Rotation paths and how fast each direction turns (degrees per step):
Each turn is a multiple of 5 degrees from 10 to 175, or 0.
Each row of a path follows its step; steps can be skipped.

step 0: [ -0.7 -10.1  -8.7  -1.9 -12.7   6.4   7.8 -25.7   6.1   8.6 -32.3  15.0
  -7.5  12.1  -4.5  16.1   2.7   3.8   1.8   5.8  30.8  16.0   3.5  -5.3
   3.0 -19.1  -4.7  -8.4   8.1  10.8  15.1   9.8   3.7  -4.3 -10.6 -21.6
 -15.5  18.1  12.4   9.7  -9.4   3.6 -11.3   4.0  -0.5  21.6  20.9  -6.1
  12.0 -16.4  10.2  26.2   1.2  -1.8  19.2 -17.9]
step 1: [ -6.7  -5.8  -8.2  23.5 -33.2  -8.3  -1.3   7.2   1.9  -6.9  -3.7  -9.4
  14.4 -21.1  -7.6   0.4  -3.7  15.3  -5.4  14.7   9.1 -15.5 -12.3   9.3
  -2.1  10.2   1.0   1.8  14.6   4.8 -10.4  -9.9 -20.9  -6.0   3.4  13.1
 -33.7   8.4  30.8  -2.0 -23.5  21.4  16.5  15.6  -9.6  12.3  -1.5  -9.4
  -2.3  -2.1  -9.8 -11.4   0.8  17.4   7.6   8.4]
step 2: [  7.7   8.0   0.5  12.1  15.2   1.4  17.9 -37.3  -9.7  -9.5 -14.9   9.0
  -2.3 -32.0  10.7  -2.4 -10.3  -2.0  -6.1 -22.7  -8.9   4.0  -5.8 -11.4
 -14.1  21.8  14.6  -2.8   6.2 -17.4   0.5  -8.6   5.7  -3.4   0.5   5.9
  -8.2   4.5  11.1  -0.4  13.3  -2.6  -4.8   8.8 -30.3 -16.7 -12.0 -22.5
  14.1  -2.3  13.6 -22.0   7.0  -7.7  -5.1  12.9]
step 3: [ -5.9  -5.9  28.1  14.3  12.4   3.0  -7.1 -18.1   3.5   7.5  -1.8  -7.3
 -25.3   0.6  -7.2  -2.9 -17.5   6.1  -4.9  17.8  -9.4  -5.4   0.2 -11.7
   6.8  16.1   0.6 -42.5   3.6   9.1  12.6 -23.4   7.5   8.8  -5.6   2.4
   3.8  16.1  -0.5 -18.8  17.6  -2.0  27.2 -12.4   7.8 -18.7   2.4   2.0
  -8.2 -16.8   4.9  24.3  -2.5  10.1   2.4  -7.2]
step 4: [-33.0  17.2   4.5  13.2   0.1 -18.4   5.3   7.3  13.0   7.0  -8.2   9.4
  -7.3   5.8   1.5  25.4  -8.8  25.7  11.4  11.9  -6.2 -14.7  -6.7   4.4
   7.3   2.3  -4.2  16.7  -0.3 -11.7 -12.3  -5.5   7.6  -6.8  -0.1   0.9
  -1.0  25.2 -21.6  26.6  -4.5  -5.9  -1.9  15.9  15.9  -9.3  -8.0  -5.9
  -8.8  13.6  11.8  29.4  20.5  -7.6  17.3   9.4]
step 7: [-16.7  -4.7  10.4  13.7  18.9  29.3  -4.2 -16.0 -13.0  11.5  -1.5  -3.1
   4.1  12.0  25.7  -1.6  -4.7  14.7 -22.6   3.5  15.1 -10.3 -13.8  13.0
  -6.0  -6.3  11.1  -6.7 -25.4  13.9  -0.8 -13.3  11.1   4.7   3.4 -15.0
 -10.9 -14.1 -19.4   9.1   1.3  16.0  -6.4   5.5  12.0   8.7 -10.4  16.0
  -8.5 -10.4   1.1 -13.0 -21.8  -8.1  24.6  18.1]
step 8: [-15.6  -8.6   0.0   9.2   2.3  -8.4  -2.9   7.6  -5.9   7.8  14.6  -4.2
 -14.9  17.2  19.3  23.3  23.5 -14.7  -7.6 -27.5 -14.6  16.1   8.2   1.6
  38.9   8.7  -0.8   4.2   3.6   2.8   7.0 -19.1   5.2 -18.6  -1.8 -12.6
 -16.4  -0.4  19.0  18.3 -12.0   9.1   8.1  17.9   1.9   1.3  19.7   1.5
   4.9 -19.4   4.5  -4.9   7.4 -10.2  12.2 -13.8]
step 10: [-17.0  -6.0  15.0   7.6  -8.7  17.8  -2.6 -10.2  -7.8   7.4   3.2  -4.0
  -9.6 -19.4  12.2  -6.1   6.2   6.2  16.6  17.6  -7.3  -0.9  -9.6  -4.3
 -12.3  10.3 -18.9   0.7   7.1 -35.8 -21.1  -2.3  -4.7   0.4  16.1  30.6
  -4.7 -23.6  11.7   5.8  15.8  -8.1   0.6  11.2  -8.6  -0.1 -10.7   5.0
 -11.8 -22.8 -31.9 -11.9  -3.8  -6.1 -13.8   1.2]
step 12: [ -0.8 -13.6  17.4  -1.8 -30.4 -16.8   2.1  12.4  15.7  17.4  -5.4  12.1
  -1.9   5.0  -0.9  -5.8   3.5  -0.2   0.1  23.9  -3.2  -2.9  12.5   6.6
   4.5  11.3  19.6   1.7  -1.9  17.5  -4.8   2.7  -2.6  -5.0 -15.4 -14.5
  14.1  -3.8  -4.2  -2.9  12.9 -23.8  13.2  20.8  16.7  19.2  -9.2  15.7
  14.7 -30.7  15.2  21.1  13.8   2.6  17.5  -3.0]
[ 0.7 -1.0  3.9 -2.7 -2.7 -5.2  2.6  0.2 -4.6  7.6  0.0  2.9 -3.1 -1.8
  1.6 -5.0 -3.2  0.8 -6.8 -3.0 -3.4 -7.1  2.7 -7.2  1.1  3.9  5.9 -0.8
  0.1  0.7 -1.1 -2.5  5.4  1.1  0.7 -5.4  3.2  0.3  1.1 -4.2 -1.1  3.9
 -1.5 -0.8 -0.6 -0.2 -1.2  7.7 -2.2 -1.1  4.0 -5.3 -3.6 -3.6 -1.9  4.8] | 80
[ 2.6 -4.7 -4.3  3.9 -0.3 -2.0 -1.5  0.8  0.3 -3.0  3.9  3.2  3.5 -1.3
  3.6 -1.1 -0.1  4.4  0.2 -3.2  3.5 -2.9  2.0  8.1  1.3  2.5  5.9  3.4
  4.2 -3.2 -1.9  3.5  6.0  2.6  4.9 -6.0 -4.2  4.5 -3.0  3.6 -0.1  0.6
  8.0 -2.9  0.9  0.6  1.0  4.6  1.4 -2.6 -0.3  0.4  5.4  0.7 -5.3 -5.7] | 100
[-4.6  4.5 -1.9 -1.6  1.4 -4.2 -1.4  5.8 -1.6  4.8 -5.7  2.5  0.2  7.0
  0.0 -3.5  3.8  1.8  1.6 -2.3  3.6  1.8  0.3 -1.7  3.0  0.0 -1.4 -1.3
  1.4  7.1 -0.3 -2.0 -2.6 -3.2 -4.3 -3.3  0.1  2.1 -5.8  3.7 -8.9  0.3
  3.2  0.0 -1.8 -2.0 -0.3 -0.1  0.2 -9.9 -0.1  6.3  4.9 -1.7  0.4  2.8] | 90
[ 0.6  0.6 -0.6 -3.3  4.4 -1.4  5.5  1.0 -0.1 -3.5  4.8  0.4  1.9  3.6
  1.0  2.8 -3.4  5.2  0.3 -3.3 -3.7 -1.3  0.5 -0.6  0.4  0.0 -6.5  3.0
 -1.2  0.1  4.2 -8.6 -4.5  1.8  0.7 -7.3 -3.1  1.7 -6.2 -7.7  2.3 -1.4
  1.6 -3.1  8.0  0.4 -7.4 -2.8  0.6  3.8 -1.7  0.6  2.7 -2.7 -0.1  2.6] | 35
[ -0.5   0.9  -3.7   0.6  -3.0  -2.5  -0.9  -6.3   0.1  -6.7   2.9  -8.2
   2.2  10.2   3.0  -1.7 -11.7  -1.1   4.1   1.4   0.0  -0.2   3.2  -0.9
  -1.6   2.1   1.6  -3.7  -1.1   3.4  -2.6  -0.8   1.2  -1.4   0.6  -2.3
   1.6  -3.6   1.6   4.7   4.6   1.1  -3.9  -2.4  -4.6  -2.4  -2.2   0.7
  -4.6  -4.2  -1.5   0.8   1.5  -4.1  -1.0   0.2] | 90
[-7.5 -1.2  5.1 -4.4  5.0 -1.2 -2.2 -4.1 -2.8  0.6 -2.8 -4.3  0.1  3.6
 -1.7  4.3 -2.4 -2.9 -6.6  4.0  0.8  5.0  1.8  1.6  3.0 -0.4  5.0 -0.9
 -1.8 -3.1 -0.6  2.7 -1.9 -2.6 -2.5 -1.8  1.2  5.3 -2.7  5.2  4.8  3.8
  2.7  0.2 10.8  2.7  0.5 -0.9  2.5 -1.9  2.4 -0.9 -3.3  2.9 -6.2  0.9] | 90
[ 3.0  3.4 -2.1 -3.1 -1.3  0.8  2.5  5.7  1.4  0.1  1.7  3.0  0.1  2.6
 -2.7 -3.7 -0.6 -0.6  0.7  3.6  3.8  4.5  2.5 -6.7 -0.3  4.7  7.8 -0.5
 -4.2 -7.0 -0.3 -0.9 -0.4 -3.7  6.6 -0.1 -4.9 -8.6 -4.2 -4.7  0.8  3.5
 -4.4  0.9  2.4  4.0  3.1 -3.7  0.4 -2.8  0.3  2.1  3.4  5.4 -0.7 -3.6] | 20
